128 stands for zero in the data rows.
Each row below has a hidden score, from 0 to 40, with 20 about the middle. What is it? The score is a weighted sum of the row's numbers plus the product of two more (or one squared), each taken from its middle value.
[121 185 138  79 139  84 135 142 143 109 122 107 155 143 135 160 102 100 181 159 129 125 115 111 117 136  99 104  71 144 108 131] 21
[153  80 114 112 141 120 129 144 133 105 114 106 102 122 121 138 131 138 113 148 141 129 168 113 113 127 136 142 128 134 138 121] 22
[124 118 129  95 163  77 111  89 116 142  91 110  96 133 100 161  96 116 107 108 120 144 118  90 175 175 114 127  79 147 134 175] 22
[140  89 107 111  97 115  75 142 121 108 147 143 111 135 174 176 144 117 170 141 140  76  96  77 111 104 148 163 139 141 117  98] 26
[197  49  27 139 139  41 135  45 125  70 161 121  42 156  88 140  94  75  86 119 189 125 217 127 204 123 164 115 115 184 196 147] 25
[126 145 136 109 137 125 113 145 161 155 130 115 156 140 128 154 147 136 130 124 107 111 147  93 140 117 136 131 141 120 114 124] 20
[113 196  95 203 185 128 118 140 174 198 142 164 108 158  69  72 104  80  84  69  46 143 130 130 204  86  96 113 140 180 100 140] 7
[100 151 127 111 136  98 140 147 149 146 160  99 116 148  92 155 125  87 143 142 126 126 132 101 155 124 128 121  78 142 112 105] 20
[156 160 121 174 196 136 118 106 132 156 184 158 129 151 114 122 127 109 111  83  92 142 118 151 134 106 128 132 191 120 118 121] 19
[134 132 125 124 113 145 127 126 127 112 143 137 122 129 127 117 158 149 149 105 118 137 121 142 128 118 136 134 136  90 117 150] 21
[151 144 133 125 108 162 157 136 119 137  93 121 138 100 146  89 144 164 139 121 107 101 139 130  96 121 130 130 133 125 113 103] 13
[ 91 127 101  81  89 103 134 127 143  87  48  83 137 113 116 169 109  96 127 200 150 125 148  68 166 151  94  94  79 180 149 171] 10
[ 75  60 187 123 129  73 167  61 118 104 199 134  51 134 111  94 112 109  67 170  89 162 189 126 127 198 124 102  95 142 136 182] 23
[170 158 140 154 116 139 126 110 115 146 157 137 148 108 114 131 152 151 116  93 122 118 111 151 128 121 145 149 155 108 128  62] 21
[137 111 131 110 151  85 130 110 144 134 160 144 130 131 135 135 140  94 110 131 138 128 138 117 127 142 118 128  87 170 137 148] 27
[135 149 122 142 123 103 123 139 119 150 114 135 118 125 137 123 119 134 115 147 120 117 122 133 135 146 114 141 140 122 120 146] 16
[170  62 128 107  52 123 128  77 108  86 146 108 163 104 207 175 153 158 166 172 169  90  84  71  72 114 143 165 139 141 136  58] 22
[135 103 148 110  87 138 146  98 108  89 126 131 142 112 178 137 138 146 159 168 163 114 120 112  91 144 129 157 147 119 153 114] 12
[165  78  99 142 120 138  93 105 100  94 144 174 117  90 146  69 141 140 141  95 183 121 148 148  97 120 138 133 170 126 172 119] 17
[ 89 128 159  85 112 135 138 121 121  91 131 120 163 114 145 123 107 151 139 148 159 123 104 142 112 124 113 108 148 133 129 112] 14
[114 160  99 133 167 123 140 153 190 186 144 129 120 148  81 116 110 100  46  82  84 133 123 177 191 118 110 126 100 127 114 207] 18
[133 149  84 106 153 138 111 129 167 138 112 134 144 131 142 133 116 131 174  87 118 107 111 112 137  87 118 135 151 111 128 107] 4
[158 118 134 118 102 142 178 149 117 141 118  98 115 137  81  89 166 124 100 114 108 151 126 119  83 148 130 150 134 109 121  96] 27
[ 77 121 122 104 149  88 130 104 114 105 100 119 108 130 161 139 138  97 132 180 153 135 167  83 156 143 103 115  66 124 134 155] 20
[148 106 158 103 127 131 134 112  80  94  84 128 139 138 116 128  95 134 172 118 164 128  88 130  97 144 113 142 141 107 135 130] 21
[105 164 148 113 135 152 142 174 103 112 140 130 147 124  91 100 117 141 133 121 129 139 154 167 118 136 129 133 113 101 140 147] 22
[122 166 182 126  93 211 152 154 113 161 106 118 174 110 152 122 157 181 162 134  94 129 113 139  98 160 119 128 132  98  88  94] 18
[107 153  93 174 214 150 134 190 186 195 140 141 104 140  89 102 120 106  55  85  83 117 128 197 229 118 109 110 122 143 118 158] 20
[191 183 111 202 140 169  97 153 153 174 248 139 170 153 129 140 145 124 121  54  94 104 126 169 138 104 122 165 145 135 106  69] 31
[105 106 201  67 128 128 180 134 104 111 112 109 146  99 206 101 130 182 131 156 141 174 187 126  92 164 111 136 138  92 154 106] 13
[219  71  95 141 134 159 126 100  93  93 137 143  72 142  81  12 146 144 114 116 141 173 148 178 108 135 167 171 180 122 151 142] 27
[165 180 159 102  80 160 202 113  86 201  68 113 107 133  85 100 159 152 132 167  82 166 168 159  71 163 131 150 137 165  83  51] 18
[124  95 121 137 110 166 132 159  98 118 100 139 155 110 139 122 133 159 139 159 139 126 115 128 108 108 151 148 159 102 115  65] 27
[128 115 125 109  67 131  81 111 111  98 100 141 152 111 149 161 161 138 185 154 157  95 139  99  48 130 144 147 141  94 142 107] 19
[109 128  88  97 152  33 166 101 124 110 147  88  73 146  74 175  78  46  76 148 124 144 173 112 144 141 168 124  74 228 142 104] 19
[ 85 134 155 179 181 153 178 155 114 167 134 125 114 174  54  73 114 119  52  82  89 156 181 166 165 127  90  94 105 165 107 173] 24
[123 122 128 132 146 131 145  86 139 117 143 102 122 134 128 119 133 134  99 126 117 128 130 173 134 119 137 112 130 158 121 156] 18
[185 138  78 173 174 146  70 139 139 181 128 129 161 159 136 133 125 117 156  56 136 101 158 134 143 100 136 127 172 138 122  83] 16
[135 148 115 142 152 108 120 142 120 149 185 115 135 159 167 121 143  77 102  73 115 126 120 142 150 131 102 145 117 133 135 134] 27
[154 128  93 160 145 111 104 125 156 169 120 149 111 141 131 132 108 119 138 136 108  99  99  85 124 106 121 135 107 120 139 170] 11
[126 163 150 134 120 129 144 127 138 168 145 120 123 136 137 130 131 138 149 145 130 116 107 117 155 118 133 134 149 141 119 120] 13
[123  91 158  84 158 136 194 137 135 121 165 113 156 130 110  93 129 149 107 112 147 144 172 158 146 142 120 113 149 116 142 154] 19
[100 115 120 166 148 117  90 136 174 137 135 130 129 128 165 142 141 146 142 145 138 150  83  76 144 116 148 115 126 108 150 175] 14
[109 106 113  95 110 112 117 166 134 113  52 112 187 150 156 159 106 134 146 153 157 122 125  83 147 120 158 115 128 118 147 130] 18
[107  98 139 114  96 164 144 104 123  87 133 146 125 124 114 107 124 154 132 170 105 134 130  97 102 143 118 150 134 109 134  92] 12
[164 171  86 192 170 147  77 185 170 232 126 137  97 155  67 123 101  86 105 102  70 123 101 113 201  91 128 105 120 143 116 123] 16
[ 88 123 146 117  88 154 148 134 194  76 100 126 137  85 109 126 116 163 168 156 156 145  60 144  75 131 130 121 154 111 124  80] 8
[134 128 118  97 134 109 133 176 121 114 167 124 125 130 151 156 142  91  86 136 149 119 150 113 116 129 139 125 128 140 118 129] 29
[109 117 156 132 152 152 166 165  95 184 121 121 133 156 151 101 100 144 106  92 101 150 126 192 124 132 124  94 111 137 140 138] 29
[177 123 128 137 103 118 151 131  75 111 140 112  98 131  96  78 144 126 125 119 103 143 106 114  67 170 130 159 137 120 124 140] 34
[149 132 113 134  85 103  84 107 122  84  99 105 135 115 141 152 165 117 180 133 134 106  66  72 129 113 159 161 125  98 117  98] 19
[117 156 159 110 243 135 180 175 140 175 173 118 141 147 120  67  85 115  40 100  94 207 201 185 175 140 120  88 113 127 122 200] 24
[ 90 105 171 155 100 161 138 136  88 110 130 130  88  87 139 119 156 159 137 141 108 122 156 161 109 129 129 128 160  91 125 159] 16
[ 83 118 120 131 145 131 135 132 136 141 127 129 139 122 137 130 160 119 142 128 145 104 110 114 158 125 123  85 100 130 158 130] 21
[135 104 159 160 135 100 157 102 122 142 175 152 112 140 122  99 162 134  74 130 104 129 156 161 106 108 125 159 131 140 116 146] 28
[126 131  74 188 160 136  85 138 135 174 159 129 126 152  70 134  97  67  98  80  96 104 118 125 164  99 130 118  95 122  95 128] 24
[106  68 162 113 117 125 160 114 124 107 170 132  93 147 112  87 138 120  75 136 102 152 121 128 115 130 121 127  90 153 137 156] 32
[178 127 112 129 147 102 128 129 140 129 128 108  44 134  81 106 109 103  96 107 142 146 145 116 110 125 126 115 130 182 139 105] 26
[114 114 160 159 161 129 158 153 117 105 122 115 149 112 140 101 119 164 120 117 136 135 110 186 129 107 106 152 137 131 142 156] 29
[138  78 155  87  58 127 112  86 113  84 110 107 118 103 173 128 143 143 176 207 138 110 156 100 105 164 146 145 130 156 135 109] 15
[128 126 139 131 151 111  96 106 141 103 125 133 115 117 141 128 125 119 148 112 167 128 141 126 154 126 135 122 136 136 156 122] 10
[136 155  92 166 165 135 113 145 193 169 168 153 108 146  74 124  96  83  51  92 112 111 126 122 162  89 131  98  94 151 101 135] 19
[ 97 116 138  95 107 130 140 140 167 118  58 131 138 112 140 124 114 139 158 140 133 126 148 139 149 119 129 108 140 139 141 114] 5
[106 105 145  92 130 129 147  91 138  88  66 116 136 137 113 139 128 150  91 168 144 149 130 172 116 144 123 121 112 124 154 139] 19
[211 166 114 140 164 100 103  69 133 158 176 120 130 153 118 119 143  75 105  70 127 107 162 165 143 139  93 127 109 150 141 147] 25
[141  94 139 105  89 100 103 106  94 128  99 130  99  98 147 132 126 141 149 172 163 125 113  99  96 154 158 120 109 133 129  88] 21
[157 123 108 126 107 137  95 121 102  65 116 115 141 133 160 167 136 120 144 141 140 119  95  74 109 109 134 125 136 114 121 106] 27
[144 157  88 162 134  87 104 131 165 107 103 105 141 148 151 115  84 100 104 137 123 139 128 113 177 141 124 127 134 137 128 136] 22
[167 167 124 159 186 102 117 136 148 142 152 140 114 142 138  94 124 118  59  59  81 127 135 150 170 112  90 104 139 144 128 141] 26
[ 83  92 124  70  89 133 147 151 137 100  48  98 129 124 115 121 123 141 143 185 119 154  87 137 112 149 116 110 104 112 135 148] 33
[104  99  88 149 129 129 118 109 118  93 137 154 118 120 131 148 111 127 126 126 129 110 134 160 179  84 129  98 120 113 152 147] 16
[176 177  74 104 118 158 109 188 163 152  58 134 185 125 136 193  70 141 202 100 164 116  82 129  98  86 143 117 151 135 109 102] 15
[108 102 151 164 168 147 113 127 154 167 119 136 174 106 154  84 134 162 111 132 133 106  92  95 113 127  95 128 151  93 119 132] 12
[ 77 141  93 108 113  43 180 119  96 110 172  97  89 178  68 204  32  45 109 170 120 120 140 141 150 126 136 115  57 163 114 122] 22
[153 166 138 171 175 123  98  87 120 146 183 165  99 159 120 115 161  86  89  70  92 116 167 109 143 111 140 147 143 134 127 110] 24
[128 114 155 136 139  96 156  78  95 120 178 131  71 133 112 119 157  96  98 145  90 142 160 156 170 161 108 121  94 136 150 183] 22
[141 124 161 131 121 126 171 132  62 140  82 128 130 102 138 112 120 149 116 107 128 144 141 152  93 130 132 115 120 136 132 101] 24
[172 101 106 115 119 127 133 100 105 131 132 138  88 124 115  95 109 143  98 142 151 170 105 151  93 115 141 148 175 136 145 120] 21
[150 104 108 136  69  96 103  83  86  89 126 109 103 142 172 166 123 116 172 151 160 103 126  74  70 140 146 160 115 130 113  83] 21
[ 78 117 133 101  93 155 138 146 108 134 117 137 161 110 125 113 138 165 137 127 122 135 105 158 103 123 127 118 117 121 117 140] 33
[128 150 102 115 114  85 150 176 151 171 170  94 135 148 102 191  88  50 120 180 137 104 170 110 124 122 141 109  71 188 116  86] 24
[126 125 145 149 122 218  84 138 113 160 125 180 174  97 161  83 175 196 136 104 150 126 103 109  92 148 149 128 172  77 146 156] 18
[116 148  57  66 145  67  68 151 194 167  87  88 151 138 164 180  51  77 147 142 145  89 151  87 161 166 112  98  69 160 140 135] 7
[114 191 138 112 125 104 174 125 118 182 122 109 110 162  76 161 114 107 128 161 153 142 158 102 124 125 129 138 111 173 117  97] 19
[ 77 176 156  96 117 159 150 120 176 152 128 106 145 132 134 162 119 117 153 147 130 116  95  99 123 131 112 123 117 105 107 102] 2
[142 120 115 113 128 102 137 141 154 150 126 117  83 124 111 133 118 121 114 128 111 155 131 136 107 145 146 122 145 141 126 111] 19
[116 126 121 149 136 118 120 161 101 120  96 144 118 129 124 160 146 128 128 113 148 119 125 125 140 157 129 143 153 108 128 155] 20
[ 64 166 182  62  90 202 117 131 162 174 145 140 187 137 180  99 165 136 187 123  88 115  73 103 124 114  79 127 130  78  96 124] 14
[143 156  95 144 145 134  81 112 143 100 114 137 126 126 107 165 139  99 117 115 133  99  62  75 151 110 159 144 131 122 112  67] 15
[106 173 163 128 107 166 157 160 126 146 137 108 139 140 169 129 132 128 134 126 118 118 151 153 117 148 104 118 117  93 121 118] 14
[136 133 124 150 131  87 116 145 140 155 146 144 123 117 106 145 110  98  94 108 122 129 123 101 135  81 134 127 121 121 122 112] 20
[139 161 165 124 165 135 139 164 119 123 121 150 156 113 145 125 122 110  98 139 145 133 159 155 114 146 120 132 110 131 128 117] 24
[117 128 162 160 213 135 205 162 122 162 144 126 134 123 108  99 105 159  73  96 117 147 139 210 133 124 103 103 145 136 133 159] 20
[ 80 117 161  99 101 134 145 127  82 121  85 128 113 114 112 125 106 169 138 185 117 117  76  86 106 118 173 137 134 141 142 146] 14
[174 209  34  74 157 138  30 130 190 136  53  89 197 153 167 182  68  84 168 132 150 117 119  89 134 110 115 113 127 147 122 127] 14
[125 114 141 211 143 142 174 112  94 142 148 157 109 129 108 129 153 153 112 122 117  97 153 148 123 123 119 130 127 138 136 116] 15
[145 149 105 152 129 130 114  77  97 122 153 127  88 151 154 122 108  84 101 140 110 121 142 118 154 173 115 126 145 173 127 136] 25
[221  80  55 177  99  81 123 113  86  58  86 133  19 119  67  83 178 118  80 117 162 163 170 155  94 118 178 143 139 183 142 107] 36
[131 136 116 125 131 122 109 117 176  88 175 142 129 147 107 127 125 123 103 128 115  92 163 149 130  91 136 121 129 155 135 105] 20
[139 102 141 143 134 168  96 128  96 128  94 155 137 106 164  79 144 188 134 126 147 130  92 141 131 140  98 128 158  98 157 125] 17
[138 147  98 142 121  99 113 152 173 178 126 135 101 152 115 121 122 127 145 103 104 127 123  96 155 117 121 119 121 107 114 150] 17
[136 156 113 125 133 147 134 140 145 139 111 148 157 135 150 102 161 135 144 104 134 117 135 139 110 137 133 125 132  99 127 137] 15
[131 177 162 146 121 174 168 133  99 125 130 101 115 126 131  99 136 166 133 124 115 143 168 107  95 139 123 134 142 104 111 105] 27
[177 192 133 115  83 103 162 147 108 137 101 103 108 165  93 105 161 103 116 147 107 159 150 127  74 138 139 117 124 164  91  68] 39
[138 152 125 148 118 145 118 108 102 136 140 136 137 133 124 137 106 134 141  98 144 138 162 128 149 126 124 155 125 140 121 119] 20
[125 135 127 120 102 133 117 112  96  84 140 122 114 103 145 158 144 114 146 136 141 114 135 119 129 125 143 117 110 107 136  84] 18
[100  75 117 150 162 136  69 104 113  92 183 173 170 112 193 138 104 138 128 124 163 101 115 101 177 124  91 130 157 100 162 185] 10
[147 136 113 155 157 122 132 130 147 145 129 154  89 131 119 153 163 105 105 120 100 144 113 140 191 117 116 114 107 136 112 159] 22
[ 92  97 118  85 148  43 120  58 103  66  89  87  79 146 117 118  99  45  79 174 108 119 176 116 147 213  72 113  83 185 155 199] 16
[120 156 146  99 175 158 150 162 161 162 140 131 124 143 102  96 103  96  93 101  93 144 148 178 136 127 116 118 136 146 141 170] 15
[134 125 134 104 127 135 146 146 109 141 170 126 137 149 119 145 132 138 145 130 125 128 168  99 112 130 126 148 168 137 124  82] 23
[136  98 149 150 144 119 100 130 117 124 137 146 137 118 154  94 156 164 149 109 141 124 122 119 133 125 120 119 139  85 133 157] 21
[148 138  62 159 114 106  59 147 170 126 149 134 101 137 134 134 113  76 101 108 104 129 102  83 153 106 151 136  97 125 109 105] 22
[116 133 104 139 128 146  95 159 136 135 121 120 139 134 124 158 107 112 147 134 142 116 122 119 118  88 134 123  99 113 132 106] 24
[166 156 128 106  58 133  82  65  91  93 100 147 132 114 162 172 130 132 178 162 149 106  81  71  65 102 129 147 143 133 137  74] 19
[106 159 118 182 185 116 145 136 171 171 124 138 129 136  70  83 119 131  75 127 100 173 181 183 141 133 129 104 146 125 127 163] 12
[ 90  99 130  72 121  89 135 132 135  92 114  89  97 114 128 135 118 130 131 192 121 145 127 131 159 173 129  95  71 135 144 179] 24
[126 105 108 121 114 116 108  98 121 124 121 123 124 108 160 153 132 125 142 106 158  83  68 127 110 132 138 128 134 137 134 111] 19
[125 127 185 208 135 141 159 106  83 145 148 165  88 119 121 115 171 173 134  79  95 107 136 211  99 157 121 142 128 120 118 112] 27
[185  76  40 159 126  38 160  68 106  59  95 130  20 139  88 122  79  68  59 105 159 174 199 122 138 162 172 122 110 183 188 106] 26
[108 130 140  90  43 129 115  69 122 100 152 117 142 105 206 170 128 179 175 151 168 137 144  77  47 178 139 167 160 133 152 120] 37
[126 152 120 123 121 147  92 123 143 173  97 118 144 148 128 159 114 129 139 119 108 137  76 144 119 126 135 144 121 122 119 125] 19
[148 137 121 177 168 170 135 118 107 171 201 154 119 146 138 107 161 153 143 108 117 119 104 144  96 102 165 159 156 118 103  96] 20
[146 134  57 123 103  96  85 140  91  77 124 130 113 120 159 171 107  86 151 139 156  94  54  98 141  91 176 154 128 130 113  75] 26
[ 91 109 144 130  98 151 170 175 101 115  99 129 125 104 109 113 140 177 159 173 129 114  94 148 102 170 128 126 127  93 116 117] 27
[106 151 113 136 116 166 145 161  70 114  79 122 178 104 159 106 119 174 181 149 145 146 100 157 101 123 136 122 162 114 128 135] 17
[204 181  72 146 163 153  58 189 191 157 144 135 195 150 127 157  92  96 145  82 146 135  97 126 133  85 135 147 172 120 105  78] 26
[124 111 129 138 142 120 112 144 146 105 114 135 127 129  78 146 118 127 119  88 110 157 143 123 159  88 133 110  94 116 125 148] 26
[ 97 113 165 178  94 143 147 129  93 125  89 135 150 111  93 133 167 167 152 128 137 109  86 125 100 143 143 122 160 126 126 112] 18
[ 81 144 161 113 163 182 189 148 126 132 140 140 138 114 135  52 117 161  87 123 113 172 140 186  99 145 101 109 120 138 133 179] 17
[143 138 101 161 126 147 124 129 166 142 111 136 121 136 111 128 141  90 135 121 112 116 115 140 163  89 136 112  97 148 124 110] 21
[138 130 126 178 153 147 133 121 115 139 149 121 109 135  95 104 125 142  99  99 151 123 133 137 115 109 125 158 107 116 114 124] 20
[141 141 157 160  99 173 133 165 121 150 140 159 133 123 101 117 143 170 201  69 143 123 112 170 108  96 122 176 199  78 109 107] 14
[112 153 138 106 133  89 117 135 142 142 111  92 138 148 121 126 115 102 163 150 123 153 177 110 134 124 145 114 133 176 104 140] 19
[200 147  58 163 158 138  85 139 137 138 147 120 164 164 151 175  91  90 120  82 106 124  93 111 163  84 106 113 158 123 127 106] 27
[152 135 128 132 140 120 117 161 136 129 122 133 139 148 121 128 143 109 124 102 133 143 163 104 168 121  96 106 134 143 120 107] 25
[164 134 126 121  93 153 168 149 142 124 146 105 105 124 105  98 154 139 134 138 100 141  87 123  88 135 165 175 134 145 112 107] 24
[ 61  98 176 100  95 136 173 130  61  70  37 114 145 101 116 101 121 187 148 166 152 131 122 156 101 140 136 123 139  96 146  97] 20
[110  94 130 138 136 105 116 126 142 134 130 129 147 132 168 143 128 118 115 134 110 114 210 154 130 158 139 120 116 122 124 135] 22
[138 163 120 110 107 153 136 118 100 139 124  98  93 122  59  84 131 123 106 122 133 124 151 147 133 168 167 117 127 143 105 112] 27
[105 125 151 133 138 172 135 173 138 134  89 135 151 105 143 101 165 152 141 114 128 127 157 136  96 139 117 118 125 117 102 150] 27
[117 108 148 112  68 125 144 150 105 107 164 119 101 131 122 103 160 169 110 137 145 118 101 144 121 130 154 114 150 137 129 160] 37
[ 59 139 155 133 128 167 113 154 146 172 134 138 202 128 178 163 148 130 193  99 129 109  96 105 145 124  84 132 134  76 110 125] 19
[ 97 122 187  65 140 127 202 129 102 149 132 121 164 130 116  90 117 157  86 128 128 170 138 222 117 182 135 114 143 118 144 161] 24
[141 167 114 129 127 136 126 133 124 132 104 134 140 110  96  97 151 155 150 104 166 115 100 113 116  87 125 156 159 140 134  94] 10
[127 139 185 226 123 192 147 165 131 105 117 151 153 124 136 115 148 207 180 121 134 119 113 184  78 111 175 152 181  93 117  59] 15
[112 200 159 110  91 144 168 143 204 176 134  94 159 130 103 173 128 117 164 148  81 124 119 138  88 143 121 101  96 137  78  87] 14
[ 57  74 199  93 110  68 202 106 138  78  94  84  92  79 129 162 134 128  82 255 116 149 169 145  87 193 108 108  66 131 152 171] 33
[157 130 122 158 119 168 127 140 137 176 138 145 163 109 124 140 120 142 137 101 118 141 121 167 119 109 141 138 186 149 123 114] 16
[129 142 111 131 103 123 124 144 127 162 114 139 139 134 144 129 127 139 100 177 118 119 100 112 122 137 129 135 137 117 121 138] 18
[139 125 148 127 146 146 105 106  98 137 107 132 158 145 150 121 125 164 132 120 142 115  84 130 143 130 137 139 140 101 133 165] 22
[ 95  87 105 142 153 101  78 102 157  67 162 133 117 128 139 134 128 139 109  91 187 130 127 114 153  81 132 122 161 151 186 168] 17
[155 115 116 110 125  99  98 108 105  53 138 136 135 117 165 156 133 123 125 141 159 114 160  47 119 125 121 158 141  92 119  91] 23
[102  93 135 137 154 170  86 160 159 161 156 162 195  95 190 128 138 181 140  97 155  96 111 116 199 132  73 113 168  56 158 189] 6
[138 108 164 132 136  63 155  66  95 134 187 127  77 122 147 126 151 105  84 150 109 153 180 149 136 159 121 121  99 153 137 198] 25
[143  99 123 136  85 136  99  86 122  85 127 114 129 130 178 166 151 120 151 137 154 133  95 100 143 124 135 152 115 158 113 105] 22
[113 129 196 181 164 117 137 103 100 131 176 158 103 144 123 106 158 137 112 167 120 155 143 136 101 139  98 157 125 127 119 150] 24
[135  91 106 154  93 122  75  69 103  96 104 127 113 108 128 176 177 111 158 160 134 122 103  82 108  97 122 134 118 161 125  89] 30
[146 125 134 144 150 109 107 147 121 149 125 124 119 145 113 130 112 133 144 124 136 126 121 116 134 120 116 117 154 152 127 160] 26
[130 176 128 118 145 138 109 126 164 112 137 148  93 140 103 123 119 105 134 106 111 101  61  92 132 118 140 111 114 124 120 110] 17
[143 164 140  95  75  95 171 147 139 150 106  95 121 141  85 155  99  86 169 151  98 132 153 165 138 138 154 120  81 146 110  82] 21
[121 133 101 139 127 147 115 129 173 137 143 128 140 132  96 133 138 106 123 100 136 115  89  98 142 133 129 120 130 151 113 153] 18
[ 91 128 155 134  90 127 159 111 113  67  98 114 135 118 118 101 140 130 127 175 157 158 132 160 103 161 118 151 105 113 143 127] 21
[ 65  72 172  89 137 128 205  74 120 105 130 121 151 114 128 105  94 178 115 155 144 159 165 216  85 202 155  90 175 134 150 164] 11
[114 105 149 132  93 129 140 120 133 108  92 122 148 108 155 117 133 173 175 161 145 138 167 151  61 157  99 147 144 108 150  89] 15
[ 90 194 199 109 100 224 137 122 131 183 129 104 195  99 149 121 181 161 126 140  83  95  73 123  86 182  98 130 120 100  69  96] 15
[139 163 115 141 131 144 108 166 146 137  55 115 164 118 166 188  79 125 171 121 144 117 114 137 135  97 144 116 148 145 124 101] 8
[ 89 127 188 114 108 155 172 128  97 145 139 126 158 140 148 122 101 152 156 119 139 169 110 177 121 160 108 137 124 109 146 152] 18
[153 117 161 131 120 146 151 116 117  96 217 137 100 137 107 127 164 101 112 154 104 118 160 142 103 131 138 135 107 135 118 131] 30
[103  87 125 121 158 110 126 125 148 135 137 161 161 103 141 156  82 143 155 140 131 110 108 149 162 111 138  97 145 117 144 171] 11
[119 106 124 128 128 182 118 161 146 127 108 139 182  96 152 140 152 194 183 121 144 124  94 112 113 127 143 129 143  77 120 114] 18
[114 159 108 126 145 102  92 126 186 131 130 133  95 121 127 180 124 110 128 118 109 127  98 112 154 111 127 119 108 130 120 125] 12
[171 178 119 135 110 214  97 206 133 172 123 145 184 128 167 156 113 177 177  95 163 120 129 156 102 107 137 155 171  97 130  94] 21
[100 110 117  86  91  90 114 174 148 107  47  86 155 104 161 147  76 125 138 206 143 118 108  98 128 136 119 100  93 118 122 147] 21
[112 157  90 172 127 122 107 145 129 166 141 123  93 156 122 111 145 106 112 109 102 120 154 113 176  85 103 134 116 147 111 162] 15
[150 150 108 133 120 151 109 120 138 159 139 126 143 120 118 150 124 110 145  90 134 122 101  85 156 108 105 117 156 111 127 131] 16
[ 68 165 155 132 135 123 122 143 161 112 141 129 170 131 137 153 123 158 185  98 125  86 100 154 137  94  91 108 136 132 116 204] 12
[100  58  83 130 169  74  94 109 143  79 137 140 106 146 119 151  99 114  99 128 168 119 148  97 176  93 102 122 115 126 157 169] 16
[193 171 143 148  68 147 178 157  62 161  80 107 103 137  93 117 156 133 135 135 108 169  98 119  58 184 150 152 120 147  86  50] 37
